In the rows, zero is written as 128.
The rows of A fall into 3 groups, which share some directions, and each row is roughly a mix of its group's hidden directions, except one row that fits no group.
A, 107 rows:
[[152 143  92 140 135 155 163 163 152 135]
 [139  78 134 104 131 125 116 110  96  90]
 [134 158 166 119 111 123 111 102 150  84]
 [160  96 139 105 141 122 137 111  91  89]
 [103 142  91 134  89 112 103  98 154 123]
 [143 147 140 179 106 155 107 102 125 107]
 [162 120 152 151 138 104 160 162 112 155]
 [143 155  66 119 115 156 127 130 114 140]
 [ 95 121 178 142 123 146 128 143 150 163]
 [ 96 134  86 136 100 113 153  91 123 113]
 [136 144 128 116 113 136 145 128 146  59]
 [120 104 176 116 173 118 154 121 115 131]
 [125 135 171 122 157  99 165 112  98 125]
 [148  80 125 145 132 132 182 141 127 133]
 [145 101 160 123 178 117 140 155 108 114]
 [ 82 103 117 115  96 159 122 100 132 146]
 [155 187 130 125 130 142 120 141 107  95]
 [110 143 158 117  97 152 177 140 148 134]
 [111 129  84 145 112  94 128  89 131 102]
 [137 190 120 117 154  95 114 136 123 134]
 [ 91 100 125 133 115 143 145  82 162 132]
 [135  96  95 100 162 120 100 133  93 123]
 [ 90 147 125  90  99 110 166 119 137 117]
 [150 165 126 129  97 129 139  80 157 130]
 [129 133 115 177 134 118 153 127 143 178]
 [159 114 106 145 148 121 127 158  83 158]
 [129 148  93 102 109 136  90  88 141 114]
 [134 126 111  79 144 129  90 166 116 137]
 [115 171 147 133 129 133 142 147 156 176]
 [132 127 142 152 146 136  98 150 170 171]
 [164 131 117 134 109  84 147 137 140 170]
 [152 100  98 165 135 163 146 123 106 110]
 [106  75 103 106 136 122  99 122 132 156]
 [130 124  99 155 128 138  73 101 127 100]
 [100 137 105 135 145 122 176 160  97 133]
 [120 141 166 145 142 145 162 147 161 161]
 [128 131 177 128 104 108 155 117  99 161]
 [ 76  88 115 121 126 114  92 124 138 125]
 [102 146 137 155 102 115  81 159 140 144]
 [ 87  88 144 125 160 162 137 145 118 126]
 [114  99 167 109 159 164 155 145 132 131]
 [167 154 139 147 159 159 122 153 102 144]
 [128 171  92 144 109 104  98 140 110 108]
 [ 93  96 131  97 133 158 143 109 164 141]
 [126 108  74 140 125 138 148 106 105  94]
 [106 121  98 117 126  95  84 165 116 132]
 [105 126  83 131  91 102 121 107 124  97]
 [138 134 157 141 104  81 103 106 133  94]
 [ 72 138 123 150 117 146 130 106 141  91]
 [129 122 119  76 131 130  72 122 135 119]
 [138 122  79 169 131 125 163 109 112 117]
 [ 95  85 106 100 137 130 131 145 145 165]
 [ 89 129 105 112 150 183 138 139 120 120]
 [ 89  90 136 125 125 141 135 158  84 126]
 [123 135 112 181 111 172 149 117 139 140]
 [185 131 140 109 162 138  97 118 131 134]
 [126 150 138 128 122 106 105  77 171 137]
 [151 164 147 147 156  95 101 149 149 138]
 [ 92 104  72 129 126 143 111 107 126 143]
 [130 103 103 120 143 161 100 175 108 139]
 [128 100 119 120 122 144 192 135 101 133]
 [113 169 165 141  98 136  95 106 133 138]
 [110  78  84 147 125 124 144 109 119 147]
 [177 139 128 137 123 100  98 145 115  91]
 [101 111  88 138 116  97 154 127 137  89]
 [135 113 138 158 122  70 111 156 110 134]
 [123 104  99 106 139 115 189 144 123 132]
 [ 93 117 125 127 145 112  67 142 128 146]
 [164 134 102 141  76 146 122 140 132 100]
 [130 175 138 161 126 149 150 141 157 156]
 [ 82 123 100 117 107 155 153 121  98 147]
 [148 124 166 114 133 183 141 134 154 116]
 [ 92 165 120 129 120 109 126 179 133 108]
 [115 159  94 110 123 158 113 120 126  79]
 [107 162 134 125 100 145 181 131 153 123]
 [ 96 110 107  93 140 124  86 138 162 133]
 [124 146 107 129 142 129 105 145 190 103]
 [104 116 106 175 141 123 127 155  85 127]
 [ 96 114 118 135 170 117 119 178 118 142]
 [125 101 153 111 152 129 183 106 112 116]
 [139 108 127 101 166 134 108 172 160 134]
 [ 89 113 168 103 146 149 143 153 147 114]
 [160 116 153 134 155 147 118 183 119 134]
 [124  94 135 115 155 171 144 162 108 147]
 [ 97 119 145 130 130 118  67 148 109 145]
 [178 167  95 115 110 114 121 121 125 144]
 [146 105 128 124 156  98  96 154  99  96]
 [154 140 131 127 135 153 187 149 102 117]
 [ 97 114  98 148 125 133 112 185 138 133]
 [ 77 122 133 114 139 151 133 126 100 171]
 [125 130 146 149 111  65 107 153 129 118]
 [109 140 129 138 107 146 190 135 147 152]
 [ 89 139 128 102 113 165 155 147 155 148]
 [141 123 178 156 129 120 178 133 137 132]
 [132  97  99 124 154  77 150 134 128 151]
 [143 108 140 129  92 126  70 126 121 103]
 [124 147 162  80 129 119  85 135 122 111]
 [130 119  73 139 118 118  89 100 108 136]
 [ 83 111 103  99 111 130  91 102 117 128]
 [126 195 137 136 132 154 106 135 131 146]
 [157 118 103 144 146 163 159 115 102 159]
 [120  98 157 139 123  99 168 142 155 157]
 [174 155 103 106 121 122  87 117 111 127]
 [105 146 119 109 142 191 146 117 134 112]
 [100 103 119 106 114 119  92 101  86 117]
 [151 153 152 136  94 147  79 134 126 147]
 [135  84 139 110 123 103 116 107  79 120]]
One row of each group comes first, with its name. Which group is each row after those in?
[116 130 104 178 120  92 137 157 104 138]  X
[115 165 131 138 103 120  85  92 126 100]  J
[174 113 118 114 154 163 146 155 105 123]  V

[128 163  83 149 121 103  99 150 149 128]  V
[ 63 121 138 128 111 139 128 112 132 161]  V
[137 129 146 149 140 131 154 142 193 134]  V
[125 112 107 109  93 158  89  91 135 131]  V
[133 168 167 144 123 115  84 124 150 139]  J
[159 105 141 137 144  65 125 123 117 128]  J
[142 123 116  97 154 189 136 115 117 138]  X
[140 128 174 105 125 128 157 141  88 154]  J
[110 138 140 107 124 153  68 117 102 140]  J
